In the rows, 128 means zero.
Families of rows that turns and mirrors carry onto each other, the same ones carrying the whole set onto itself: the rest of each named row's family, in list order:
5 families of 4 rows:
nafak: [130 140 134 132 138 119 107 106 152 127 139 147 121 137]
fite: [112 134 142 149 116 121 146 130 180 120 125 119 125 155]
nupo: [120 119 113 153 112 119 145 116 129 177 119 152 140 119]
Nit: [118 132 125 146 115 123 131 116 111 164 129 140 137 108]
kaden: [124 160 122 130 140 106 115 105 143 141 130 140 115 131]
Dini: [137 119 126 150 116 138 145 138 122 167 122 138 121 113]
rukud: [ 92 137 117 157 127 123 145 131 161 118 137 118 120 148]
Kegan: [123 122 128 126 104 146 167 125 151 156  89 146 113 120]
pok: [108 119 122 153 116 132 145 131 183 127 123 117 105 152]
Mim: [110 115 129 128 106 156 173 113 167 148 105 128 123 122]
niz: [ 91 129 125 156 125 124 140 123 179 132 126 116 123 156]
Gos: [114 146 117 120 125 119 114  99 160 117 128 134 109 122]
nemef: [132 117 127 142 107 133 131 117 113 161 123 142 116 109]
dadir: [110 127 134 147 105 127 127 131 172 108 130 122 112 144]
zutas: [118 129 131 130 107 140 160 106 169 180 106 138 129 118]
Gam: [116 155 126 131 143 117 128 102 157 123 142 143 133 141]
Pire: [ 98 121 127 135  97 143 168 114 155 158  93 146 124 132]
gara: [129 145 123 123 138 117 110 111 143 120 123 132 109 128]
zekib: [109 126 131 135 110 142 181 106 161 167 108 131 130 131]
legof: [130 116 109 139 113 122 143 114 112 155 115 151 132 116]

The rest of the family of niz: nemef, gara, zekib
The rest of the family of Pire: nafak, fite, legof
The rest of the family of kaden: Nit, pok, Mim

Families of rows that turns and mirrors carry onto each other, the same ones carrying the whole set onto itself: the rest of each named row's family, in list order:
4 families of 4 rows:
Mikul: [153 136  92 139 132 106 106  97 130 151 121 138 132 125 145 142 143 150
 114 124]
Kanel: [116 113 135 138 114 137 138 134 113 113 132 135 136 117 105 139 138 121
 152 107]
sil: [117 128 122 144 139 134 138 126 131 124 125 146 156 126 116 137 147 121
 155 101]
zum: [122 121 129 114 108 134 119 146 116 132 139 125 117 146 154 138 122 116
 154 103]
raz: [123 103 131 122 103 125 128 135 125 141 153 121 126 127 156 118 133 117
 151 104]
fanab: [138 146  98 137 119 110 109 107 122 146 133 131 105 133 136 137 141 171
 105 135]
fulik: [145 156  95 136 123 115 113 117 125 149 123 129 118 146 145 151 129 157
 106 128]
gese: [123 109 137 119 111 122 111 125 130 138 142 127 113 140 159 108 127 106
 149 112]
zifaf: [144 163 131 122 132 120 126 109 150 120 133 121 124 136 117 123 131 149
 101 152]
Begur: [128 110 142 125 103 129 111 140 118 127 147 130 117 127 151 133 123 131
 160  98]
lilup: [150 138 100 133 116 107 108 104 133 158 138 128 134 129 141 138 139 160
 100 137]
leleg: [122 117 123 145 106 132 132 117 130 109 137 140 145 116 107 126 135 119
 156  97]
pulud: [143 157 118 127 113 108 116  99 144 121 135 123 123 134 100 102 124 149
 111 139]
Meron: [140 158 138 120 136 123 119 109 146 133 126 116 126 146 113 104 118 137
 114 149]
Kotus: [123 129 137 138 120 143 144 134 130 112 136 147 145 123 124 135 151 116
 155 108]
delob: [143 165 131 137 122 101 122 121 137 127 132 127 120 136 104 115 123 158
 103 141]

The rest of the family of raz: zifaf, lilup, Kotus
The rest of the family of gese: Mikul, sil, Meron
The rest of the family of delob: Kanel, fanab, Begur

Families of rows that turns and mirrors carry onto each other, the same ones carrying the whole set onto itself: the rest of each named row's family, in list order:
4 families of 4 rows:
nis: [131  97  91  97 159 147 142 115 149 117]
zafu: [125  96 126 100 161 127 102 109 117 113]
pup: [113  98 110 104 124 174 115 107 162  82]
rukem: [114 111  96  97 124 180 116 104 166 107]
Seb: [100  95 114 102 117 165  89  93 150 111]
Lif: [119  88 120  84 153 129  92  85 130 118]
mukas: [112 120  91 107 136 172 121 130 155  96]
mepu: [139 114 107  96 170 142 130 120 131 109]
bes: [108 109 124 103 129 152  69 102 143 101]
Depel: [140  85 113  93 163 143 128 117 133  95]
geki: [112 114  96  97 146 167  99 114 175  83]
sipu: [ 96 121 114  98 121 160  92 102 155 125]
Zise: [ 85 104 105 107 134 148  80 116 157 110]
Ludat: [123 109 117  85 159 129 105 113 125 136]
Rugof: [114  88 100  90 151 112 101 111 134 123]
Gotu: [140  97  90  79 163 131 121 110 150  97]

The rest of the family of Rugof: geki, Zise, Gotu
The rest of the family of bes: nis, Lif, mukas
The rest of the family of Ludat: pup, Depel, sipu

Families of rows that turns and mirrors carry onto each other, the same ones carrying the whole set onto itself: the rest of each named row's family, in list order:
10 families of 3 rows:
kuv: [112 112 117 181 142 122 134 116 129 126 154 146 127 110 132 136  97 111
 122 153 150 122 130 131 117 136 146]
Kevo: [150 133 128 139 131 122 123 136 107 124 120 139 144  88 119  90 149 115
 162 131 115 127  94 131 112 136 131]
Gama: [109 101 109 181 141 119 137 120 134 120 159 153 131 105 139 142 107 122
 130 139 158 124 130 126 114 132 142]
gebes: [115 108 115 174 142 119 135 114 120 128 155 150 131 105 144 139  94 122
 107 145 142 127 133 131 112 137 144]
Vud: [118 107 105 181 134 109 128 117 123 123 161 160 121 108 144 139 103 116
 112 140 143 129 128 136 110 137 145]
Befi: [152 132 127 128 141 128 124 138 103 120 126 139 140  90 134  97 154 106
 163 137 123 123 109 131 103 138 135]
Zit: [104 120  97 134 110 110 122 141 145 131 161 120 123 107 122 114 145 172
 112 137  93 137 123 122  94 120 133]
nipo: [160 128 129 139 127 135 121 134 113 107 125 143 134  88 122 104 146 112
 162 129 117 125  95 133 121 142 130]
nom: [162 126 129 136 138 115 124 130  99 112 127 140 142  88 125  99 149 117
 160 139 122 124 104 126 118 138 127]
soget: [115  98 108 177 144 119 122 116 131 120 153 147 124 106 138 144 103 119
 115 143 143 130 131 140 125 137 145]
Sonab: [111 123 111 138 113 118 115 133 145 124 158 124 122 117 111 119 151 174
 110 133  87 133 109 123 101 121 132]
nopa: [103 122 106 146  97 117 114 139 142 131 171 124 130 119 113 115 148 164
 116 143  91 133 117 118 105 118 128]
gotuk: [102 123  98 133 109 118 125 140 146 124 166 112 131 115 129 118 153 173
 120 138 105 128 106 112 100 117 129]
Dova: [144 131 126 136 136 131 119 129 105 118 116 133 154  88 135  93 153 112
 156 133 123 118 101 133 116 137 133]
bagib: [115 106 109 176 143 116 128 119 126 122 154 152 125 103 129 131  94 114
 124 147 149 134 138 130 115 142 150]
nidi: [118 105 103 171 140 118 134 105 134 113 168 156 130 100 137 136 107 118
 126 153 142 136 147 129 116 135 147]
rufug: [103 131 104 138 111 113 109 140 148 117 165 124 118 117 121 111 153 166
 124 141  91 133 115 118  99 121 132]
Gini: [150 128 131 144 132 130 127 130 112 130 120 139 143  89 121  93 159 111
 159 135 118 114  94 126 107 127 128]
zaf: [147 129 137 134 146 133 125 126 109 119 121 144 146  86 121  93 152 114
 163 137 117 121 112 122 107 134 133]
tobar: [157 125 129 141 139 136 129 132 106 110 133 148 136  90 126  95 155 108
 163 141 128 116 108 134 123 133 132]
tuz: [146 129 136 131 128 137 125 145 104 125 131 135 148  94 114  98 154 108
 165 138 118 122 112 128 111 138 131]
robu: [121 105 112 179 138 100 128 113 123 116 160 154 129 112 138 136 102 130
 120 148 144 131 143 132 117 143 145]
nobog: [113 105 105 177 132 118 135 112 128 121 169 154 129 113 148 130 107 129
 113 156 144 124 143 137 119 133 147]
peb: [107 119 102 134 112 120 126 139 149 134 162 114 121 115 116 121 151 167
 109 138  99 123 121 124  92 119 135]
Dom: [109 127 103 133  96 117 124 138 143 124 158 121 136 113 141 113 147 172
 118 135  89 129 121 129  95 124 132]
lifo: [116 123 110 134 102 124 118 147 142 119 160 121 122 119 129 109 159 173
 121 139  91 124 113 130 108 122 130]
zav: [152 122 128 138 136 132 128 134 112 123 124 136 147 100 126 105 159 116
 172 131 130 125  92 128 113 135 134]
Mupo: [122 100 108 176 127 121 135 120 116 130 165 157 133 101 132 139 105 109
 114 143 149 127 136 131 114 135 141]
teder: [ 99 124  99 135 119 114 116 134 150 118 159 119 129 105 120 115 161 170
 118 135  92 129 123 127 102 116 130]
logu: [114 122 108 132 109 105 115 144 138 116 159 119 123 110 124 113 150 180
 119 136  93 126 124 119 100 128 127]

The rest of the family of rufug: Vud, Befi
The rest of the family of kuv: Gini, peb
The rest of the family of Sonab: gebes, zaf
The rest of the family of Mupo: nopa, tuz
The rest of the family of nom: robu, logu
The rest of the family of nidi: nipo, Dom

Families of rows that turns and mirrors carry onto each other, the same ones carrying the whole set onto itself: the rest of each named row's family, in list order:
7 families of 3 rows:
buno: [158 135 103 159  95 128 145 135 141 160 134 158 110 105 143 166]
sofif: [146 132  98 108 109 118 132 161 163 142 155 146 138 130 126 115]
Dezu: [147 135  93 104 109 102 140 161 157 165 141 129 121 117 128 114]
Ruve: [162 148 115 157 130 125 138 159 138 154  98 164 134 107  95 110]
Loka: [149 128 104 150  96 130 152 134 134 172 147 151 124 104 148 162]
vov: [143 158 118 149 130 118 138 161 124 141 106 161 139  95 106 112]
kame: [138 130  96 114 114 112 125 159 159 150 152 140 129 132 136 114]
Kesam: [159 118 100 134 104 124 155 129 131 164 160 164 128 108 130 164]
reve: [146 147 124 144 126 126 141 153 119 132 100 157 138  96 111 112]
pego: [145 139 105 155 105 139 158 148 131 168 138 158 125 116 139 171]
vikot: [157 147 117 148 128 137 144 151 129 144  89 171 122  98 113 115]
Rig: [156 147 126 156 122 137 137 153 127 149  98 167 140  94 109 113]
nusi: [147 135  99 105 110 112 133 162 161 163 147 139 140 117 122 101]
zumol: [148 124  93 148 115 127 170 139 133 181 138 152 113  91 145 151]
Tun: [155 123  86 120 125 120 141 164 174 167 151 156 128 117 123 103]
Fabi: [147 124  93 154 109 121 157 127 134 173 144 153 115 110 143 159]
pozon: [145 132 103 154 106 131 164 140 126 167 147 152 133 113 133 168]
dud: [156 137 113 150 129 133 138 151 139 139 100 173 119  80 123 106]
Duzum: [161 129 124 143 130 130 147 139 110 147 106 170 135  97 103 124]
tusu: [158 126 104  89 116 116 137 155 150 145 143 156 132 115 113 108]
matid: [149 140  87 107 117 108 139 161 169 155 149 154 129 117 117 105]

The rest of the family of nusi: Loka, Rig
The rest of the family of kame: vov, pego
The rest of the family of buno: Dezu, Ruve
The rest of the family of zumol: Tun, dud

Families of rows that turns and mirrors carry onto each other, the same ones carrying the whole set onto itself: the rest of each named row's family, in list order:
4 families of 8 rows:
Movab: [152 148 126 143 169 135 134 125 147 138 108]
Goso: [148  98 137 121 131 116 151 120 115 101 119]
tur: [135 110 121 116 115 117 134 140 121 110 136]
tege: [129 137 144 132 147 132 121 148 126 134 149]
zife: [146 116 121 120 112 121 154 134 113 104 124]
dasul: [155 146 133 124 146 133 108 141 117 128 140]
lovas: [152 149 117 120 163 140 134 106 135 152 109]
fefe: [133 114 106 112 130 121 160 106 139 133 105]
mef: [152 129 122 128 133 121 171 103 134 126  98]
zaz: [158 154 128 123 161 140 115 123 126 144 125]
zafis: [140 152 134 121 160 148 123 133 116 148 138]
Mez: [141 119 129 118 116 115 172 110 121 122 116]
gerak: [145 144 139 117 139 140 125 141 103 130 148]
Galol: [145 127 130 120 127 124 116 149 115 114 144]
zaliv: [130 104 112 112 115 115 153 123 131 118 120]
Fanag: [149 108 148 118 133 121 137 127 102 106 137]
Bam: [139 117 129 129 179 136 141 109 142 140 104]
Kufus: [136 119 103 128 144 131 163 117 145 127  94]
rugug: [141 111 109 124 122 121 164 123 131 110 104]
roz: [156 142 120 139 155 128 155 110 145 134  95]
Tokar: [124 125 146 121 125 124 137 142 116 128 152]
gadez: [129 117 140 115 112 118 158 126 113 122 138]
Bupo: [140 147 137 141 165 136 121 141 139 139 130]
bir: [147 122 155 118 149 131 125 129 101 121 146]
moza: [141 105 123 129 163 126 154 107 143 124  96]
vog: [136 147 121 125 171 150 134 123 134 154 119]
dilov: [135 133 109 128 163 142 149 116 146 145 100]
kirav: [142 129 152 120 170 140 121 124 113 138 139]
zap: [143 131 108 115 150 132 153  97 140 148 100]
lup: [145  96 126 126 143 118 158 111 131 108 101]
fevo: [147 129 133 118 118 128 137 141 101 112 142]
kesi: [139 128 142 125 182 141 127 116 129 145 123]

The rest of the family of kirav: Goso, Fanag, Bam, bir, moza, lup, kesi
The rest of the family of mef: Movab, tege, Mez, roz, Tokar, gadez, Bupo

